In the rows, zero is written as 128.
One turn moves every row onto another: examples first, then more rows asked:
rilas: [128 103 103 108 128 114  87 150 144 109 150 141 152 146  95]
Nefe: [158 157  98 115 133 154 141 188 142  94 152 140  99 101 121]
gutis: [152 124  68  97 147 143 100 113 159 117 138 122  99 118 129]
sef: [135 161 122 144 160 126 102  96 150 137 167 130 126 101 103]
larut: [148 144 120 124 146 174 115 134 119 123 144 139  86  70 118]
vitin: [120 149 126 100 155 131 155 142 124 117 158 147 125 142 173]
gameb: [160 135 140 126 187 158 130 148 119 144 130 119  89 131 128]
podep: [140 166 102 107 133 143 165 159 136 154 125 135 126 156 126]
tapap: [129 100 144 151 146 146 100 125 115  91 134 106 126 117 106]
bivof: [116 153  98 159 124 124 117 177 158  98 131 149 100 133 134]
Gufi: [153 162 102 121 110 112 152 137 132  98 145 131 153 149 104]
vip: [130 142 138 142 131 154 126 159 133 149 114 162 165 137 111]
naduz: [123 125 148 134 146 159  92 127 116 102 158 115 131 138  88]
Seneb: [131 166 115 104  99  93 126 124 160 128 158 122 135 134 123]
tep: [128 154 108 105 126 120 151 148 157 169 120 123 109 133 148]
Lezuk: [147 114 107 112  93 111 100 144 130 135 152 122 165 117 122]
Zomo: [126 141 123 108 156 130 163 142 118 108 147 146 127 139 176]
kovar: [128 130 139 133 160 120 169 131 111 111 121 105 112 143 123]
lek: [113 113 153 133 140 139  79 119 135 115 153 104 115 117 111]
nos: [155 131 142 125 185 151 125 145 126 149 127 115  84 123 136]
bepu: [128 113 149  98 126 154  80 144 153 135 144 131 127  85 133]
rarud: [153 141 143 120 185 156 123 145 126 152 136 119  87 131 131]
mog: [120 140 127 104 153 122 156 138 127 116 150 142 120 132 182]
nebet: [144 164 106 100 127 144 123 182 159 115 164 136  90  96 130]
nobil: [116 157 146 112 157 129 155 130 119 129 150 111 113 160 109]
mageg: [163 122  60 106 152 151 113 118 145 104 132 126 108 124 123]
Fev: [115 141 146 132 123 136 108 150 153 169 120 154 149 122 128]
bot: [126  93 106 111 125 104  84 146 151 112 142 134 147 135 107]
kure: [111 159 102 152 122 123 112 176 163 104 139 150  99 135 133]
Vupe: [147 135 115 164 162 120 118  98 142 119 140 124 127  87 115]
Vaf: [115 161  99 155 125 129 116 179 156  99 137 152 103 139 127]
kizok: [148 147 120 124 147 177 115 136 117 121 146 140  89  73 114]
Pov: [146 147 121 122 145 175 112 135 119 125 147 140  87  72 115]
Vez: [149 134 105 133 103  86 148 127 147 102 125 115 137 118 137]
girat: [154 110 103 120  95 115 110 147 121 124 145 124 171 118 118]
giguz: [109 137 150 118 152 107 147 121 134 137 136  97  98 134 136]
botu: [155 137  66  93 150 154 103 117 150 114 148 130 107 133 115]
git: [145 139  98 125 133 127 173 155 138 144  98 125 120 133 145]
satik: [151 142 102 117 128 136 134 181 154 101 143 129  87  81 142]
rofa: [150 121 105 112  96 120 104 147 123 131 156 128 171 126 111]
maguf: [133  90 100 118 128 111  95 151 141 100 138 138 153 138 100]
zoki: [152  93 134 125 135 164 113 154 125 101 116 134 141  86 127]
zusum: [144 131 139 100 135 185 100 159 125 115 153 148 148 116 101]
zapub: [151 155 112 159 168 141 124 105 129 113 156 136 139 111  89]
Mipi: [130 120 138 153 126 134 125 153 141 147  96 152 154 113 134]

botu goes to mageg
rilas goes to maguf
Now find these:
naduz goes to tapap
kizok goes to larut
bepu goes to zusum
Fev goes to vip
Gufi goes to Vez
podep goes to git
Vupe goes to sef
Zomo goes to mog
Vaf goes to bivof
satik goes to nebet
kovar goes to giguz
nos goes to rarud
rofa goes to girat

One turn moves every row onto another: examples first, then more rows asked:
kar: [131 133 159 116 133 123 125 161 111 112  99 146 142 139 140 134 130 118
  67 106  91 102]
Luzuv: [ 94 146 156  99  86 164 141 157 146 115 124 155 127 109 168 119 161 130
 104 124 117 136]
konap: [135 129 155 154 134  96  96 121 120 132 170 119 146 156 170 126 128 105
 135 151 136 121]
keves: [153 120 162 146 102 145  80 128 132  99 111 136 125 137 162 140 134 121
 105 130  99 170]
meno: [116 119 156 121 128 134 133  93 146 131  93 146 122  79 153 134 132 146
 121 144 135 103]
seg: [141 119 130 125  99 139 155 147 116 164 149 136 131  78 120 143 132 135
 121 141 140  85]
derip: [115  94 106 121 126 162 114 117 106 157 144 138 128 138 158 118 135 118
 157 165 128 133]
gibas: [155  98 152 117  98 127 106 118 101 103 109 160 149 139 160 104 168  87
 134 120  97 145]
nisu: [144  91 127 132  85 142 100  96 114  94 143  89 145 137 152 165 157 132
 116 125 100 119]
Guzu: [116 135 199 116 119 160 117 128  72 120 133 155 129 115 177 120 145 135
 113 149 119 132]
lato: [144  80 146 155  82  93 113 139 112 133 100 124 130 131 119 124 158 151
 128  91 119 103]
sebe: [113 122 140 107 120 127  83 157 119 110 105 162 112  74 132 126 155 128
 115 121 108 150]
Segoz: [141 107 120 144  69  95 117 129 108 173 140 158 129 110 167 149 133 131
 107 113 129 112]
fibi: [121  77 111 145 141 125 125 134  94 136 133  95 111 154 132 119 127 130
 120 114 131 141]
sopi: [105 118 119 152 123 131  98  80 131 147 146 138 139  95 118 112 154 129
 150 111 120 117]
rofim: [117 111  91 110 104 131 122 163 114 123 123 164 131 134 121 110 184 125
 126 156 154 112]
boti: [113 148 132 168 108 125 126 144  86 112 153 111 137  97 147 119 123 128
  83 143 124  79]
Zer: [111 110 140  98 105 143 112 131  99 146 138 123 175 106 142  98 186 119
 100  83 105 123]
Mibi: [142 162 141 159 109 122 148  94 111 147 129 121 138 158 118 135 146 136
 122 151  98 129]
dolur: [152 127 112 174 110 115 110 161 145 119 148 108 150 117 154 114 174 123
 145 127 138 115]
sok: [ 99 137 113 131 111 105  93 134 104  97 105 144 143 151 175 167 124 130
 124 152 126 131]
kog: [106 118 151  89 134 114 158 155 133 134 127 118 125 115 142 157 158 132
 153 161 122 130]
Dipez: [104 140 104 142  88 156 111 151 107 138 126 141 102 161 139 137 156 113
 129  97 133  91]
pipob: [115 103 135 138  98 144 158 146 134 155 110  75 128 140 138 114 145 134
 103 131 111  96]
kan: [116  97 129 136 112  88 160 110 116 107 115 150 125 139 151 145 158 125
 127 165 141  92]
buk: [101 148 125 121  86 116 122 118 104 126  93  87 163 123 166 141 123 149
 138 119 141 103]
vased: [125 160 138 144 106  74  96 104  92 138 111 130 100 140 150 114 151 131
 118 115 117 123]
livo: [120 141 135 128  93 122  99 147 100 112 154 111 119  94 173 174 176 125
  78 131 115 127]
pes: [119 140 135 179 110 128  85 144 105 107 127 125 139 138 150 137 188 144
 100  88 148 129]
pup: [136 120 157  88 120 146 102 157 113 110 167 143 148 115 109 156 172 115
 119 138 126 151]
fad: [122 117 161 168 112 151 111 121  70 107 153 128 135  94 101 105 138 126
 126 119 132 139]
repan: [121 147 149 126  84 153  97 169  81 147 119 143 139 140 155 138 168  97
 152 153 145 135]
Roge: [139 129 154 153  87 134 164 100 121 102 133 106 126 103 120 129 162 161
 108 107 108 135]
safur: [102 101 155 118 106 139 137 135 124 143 151 144 148 100 135  83 153 171
 134  96 130 137]
rab: [133 140 151 124 113 113 108 141  96 125 117 132 149 108 120 120 148 159
  46 125 136 130]
gelu: [113 106 172 110 129 113 165 146 119  96 143 128 161 109 151 119 134 101
 137 128  94 125]
Lubab: [111 132 112 115  70 123 114 136 133 151 158  96 170 124 138 126 126 102
 136 143 123 118]
dalam: [111  95 179 119 127 155 124 142 101 109  99 150 167 132 115 124 179 143
 107 144 141 131]
kavid: [118 162 154 103 139 132 111 148 102 158 114 142 143 113 146 132 167  74
 129 121 126 103]
kubo: [103 124 153 129  99 170 118 129 124 108 140 144 144 184 154 160 145 148
 139 125 102 125]

sebe goes to dalam
lato goes to pipob
Now find these:
derip goes to sok
kubo goes to livo
gelu goes to kavid
kan goes to Dipez
fibi goes to buk
keves goes to rab

One turn moves every row onto another: examples first, then more rows asked:
fot: [117  91 139 128 106 108 128 110 149 127  99 162 114  76 118 142 143 103
 106 133 174 122 176 172]
dubeg: [145 124 132 132 118 108 107  96 141 129 118 139 106  88 163 157 185  93
 103 112  95 106 146  87]
luk: [121 127 101 139 105 132 151 166 111 142 116 129 117  91 134 143 163 147
 149  72 124 111 127 110]
dus: [114 147 119 129  95 152 157 150 110 131 110 129 109  75 131 151 154 161
 137  76 123 126 132 120]
ved: [121 144 175 109  83  83 113 114 139 145 110 136 133  69 119 135 163 141
 175 117 174 106 117 133]
Nopus: [156 123 147 110 124 141 107  90 129 104 101 122 135 128 139 166 134 133
 101 101 187 118 159 138]
surov: [134 115 181 112 142 102 159 134 100 139 141 105  71  97 154 145 173 148
 131  82 134 110 132  97]
vok: [153 121 162 109 124 122  92  71 126 115 110 131 141 125 136 159 147 128
 108  99 167 132 176 142]
Bima: [154 117 168 106 116  57 116 103  83 132 152 130 125  90 165 145 164 155
 130  90 172 103 127 132]
Sor: [151 119 135 124 115  98 107 107 142 132 114 130  92  86 158 168 164 108
  97  99  97 112 154  68]
zezod: [138 134 111 139  81 122 149 128 150 114 128 136 110  47 106 154 139 159
 142 126 157 146 125 129]
tanab: [137 141 109 138  88 103 128 134 130 125 149 132 125  58 111 160 133 163
 151 135 151 146 121 133]
rifu: [131 136 163 106  84  62 110 103 124 139 119 115 133  59 125 142 179 152
 169 121 159 115 138 132]
duv: [120 101 131 113 109 123 147 110 181 102 109 167 101 103 124 174 125 107
 120 118 128  97 125 109]
zag: [153 116 146 102 121  70 134 106  83 129 142 152 113  86 173 143 172 168
 130  94 176  98 127 145]
gof: [123 121 120 141 104 139 174 157 118 138 112 138 100  79 136 148 149 150
 134  76 110 110 122 109]
daba: [132 115 151 127 130 108  85 134 125 170 129 111 107 114 164 155 124 116
  95 142 150 111 160 113]
Turi: [120  84 135 131 107 105 149 105 184 121 126 162  91 103 121 164 140 109
 132 120 118  88 122 114]
Zilez: [127  87 132 107 109  95 157 108 176 110 123 168  95 121 121 160 137 118
 123 132 124  97 138 104]
peto: [139  84 153 138  97 111 140 118 143 115  90 152 108  90 115 129 154  95
 114 112 164 109 178 170]
rodu: [149 107 135 140 116 110 120 111 141 124 101 122  81  84 165 163 167  90
 104 103  96 100 156  93]
Pumo: [132 110 177 116 137 119 171 153  99 126 134 113  67  81 155 135 164 153
 137  92 145 118 130 124]
dumob: [148 116 164 111 118 134  93  88 133 120 115 135 123 125 121 163 133 141
 101  90 188 125 164 150]
zosas: [151 113 173 105 109  64 138 110  86 122 139 145 111 100 162 155 164 163
 149  83 160  88 116 126]
banas: [120 140 154 109  78  76 104  99 133 141 113 124 142  71 115 136 155 158
 156 118 177 121 130 150]
Punu: [129  87 141 124 102 100 152 102 152 107  83 160 116  71 125 132 144 104
 109 111 173 120 172 159]
bizim: [140  84 151 125 137  99  92 128 123 158 135 110 112 135 170 161 130 119
 111 123 146 108 163 103]
mevan: [136 133 188 105 129 116 159 135 103 135 151 107  70 101 144 128 158 150
 138  88 136 132 143 111]
nes: [131 103 142 136 144 108  94 117 119 167 132  97 126 114 176 149 131 116
 105 122 152 116 159 118]
kisif: [163 146 109 132  84 102 151 122 137 116 137 121 101  46 111 163 134 157
 144 133 149 131 130 124]

ved goes to luk
Sor goes to dumob
Now find these:
fot goes to rodu
gof goes to Bima
tanab goes to Pumo
Zilez goes to daba

One turn moves every row onto another: examples first, then more rows asked:
nisuk: [160 138 169 113 155 115   8 146 133  78 142 127  86 182 118 115 169 135
 124 110 108 153 111 148 141 146  51 153 108  96 108 141 135 118 146]
Lole: [136 132 178 104 151  96  54 149 142 133 110 149 124 124 134 138 138 127
 137 159  90 133  62  94 151 156  72 185  95  54 114 165 137  79  94]
gop: [183 119 149 102 128 133  72 147 151 129 101 106 102 102 106 123 126 118
 114  99 142 117 104 114 131 178  67 185 155  98 121 162 141 163 148]
sotar: [123 104 145 108 140 125  56 203 129  93 152 134 112  95 143  98 167 178
  98 117 103 107  68 103 164 174  63 161 114  81 155 124 151  88  77]
ramu: [138 120 173 105 145 115  46 144 147 135 125 139 114 127 143 163 149 139
 165 142  95 116  82  87 132 162  80 172  99  42 130 141 122  88  87]
vepi: [181 122 154  95 148 116  64 146 135  99  87 123 104 110  88 130 122 109
  98  73 129 139 110 123 139 164  56 165 139 106 111 149 132 155 135]
pame: [145 139 155 136 143  96  88 164 132 124 111 136 102 122 167 128 145 118
 132 116 156 127  93 160 139 105  68 144 156 104 110 114  98  96  69]
Peku: [143 139 136 119 147  76  34 172 132 111 132 155 116 124 132  95 129 133
 120 126 136 114  88 177 166 172  23 156 174 103 127 110 146 124  77]
labap: [136 115 146 101 134 147  51 200 132 124 157 143 115 111 137  80 151 182
 103 144 122 148  95 108 193 154  70 177 106  88 151 130 134  95 102]
gen: [142 139 166 132 147  91  76 149 132 128  82 153 126 125 161 121 170 135
 112 121 136 104 101 169 153 121  61 145 161  94  88 162 127 115  73]
vanu: [135  97 165  76 162 153  41 180 134 111 135 149 121 123 133 102 187 189
 111 106 114 126  94 116 185 158  54 163 107  72 160 114 140 109  83]
tomo: [142 149 169 126 102 111  62 141 174  97 149  89  87 153 122  92 161 151
 120 142 117 100 121 121 142 170  58 199 122  99 105 151 147 108 145]
dozem: [145 126 189 111  94 127  72 175 158 112 101  84  70 104 141 131 162 173
 106  96 108 152 130 110 151 155  73 145 113  99 112 136 183 109 118]
kogu: [165 113 190  90 118 133  65 183 156 120 102  86  64 104 137 129 168 158
 113  96 116 173  93 141 141 143  65 164 131  77 129 132 202  98 117]
rop: [171 114 154  97 144 136  77 159 140 103 105  95  93 104 107 136 114  99
 118  82 151 136  91 110 110 171  67 169 150 111 132 129 128 146 127]
meba: [125 136 161 110 155 119  30 155 136 129 121 136 125 138 147  90 145 138
 144 140 152  79 111 148 165 185  29 145 176 113 133 122 145 139  84]
lalu: [138 152 152 106 135 117  52 182 144 113 125 132 136 133 133  90 117 146
 152 132 155 121 119 155 150 168  26 164 169 113 137  88 119 115  72]
pifa: [160 137 165 129 140 133  80 162 141 154 100 126 119 125 172 120 164 140
 156 134 159  97 107 160 133 120  69 160 176  82 116 147 116 106  84]
zopul: [145 132 180  97 142 114  56 165 167  73 138  86  96 154 132 110 175 133
 137 112 128 136  52 138  88 159  45 190 129  96 132 109 158 105 119]
zin: [127 123 179  89 149 105  61 135 155 129 124 144 107 134 129 156 137 127
 137 146 107 150  88 100 156 146  76 189  90  49 121 126 112  81  78]
sifem: [163 118 190 112 127 132  43 177 132 126 112  98  52 113 145 128 159 148
 118  97 113 166 105 115 163 137  72 125 113 104 123 136 187 106 141]

gen goes to pame
sotar goes to labap
Now find these:
vepi goes to rop
Lole goes to zin
zopul goes to tomo
Peku goes to lalu
sifem goes to kogu

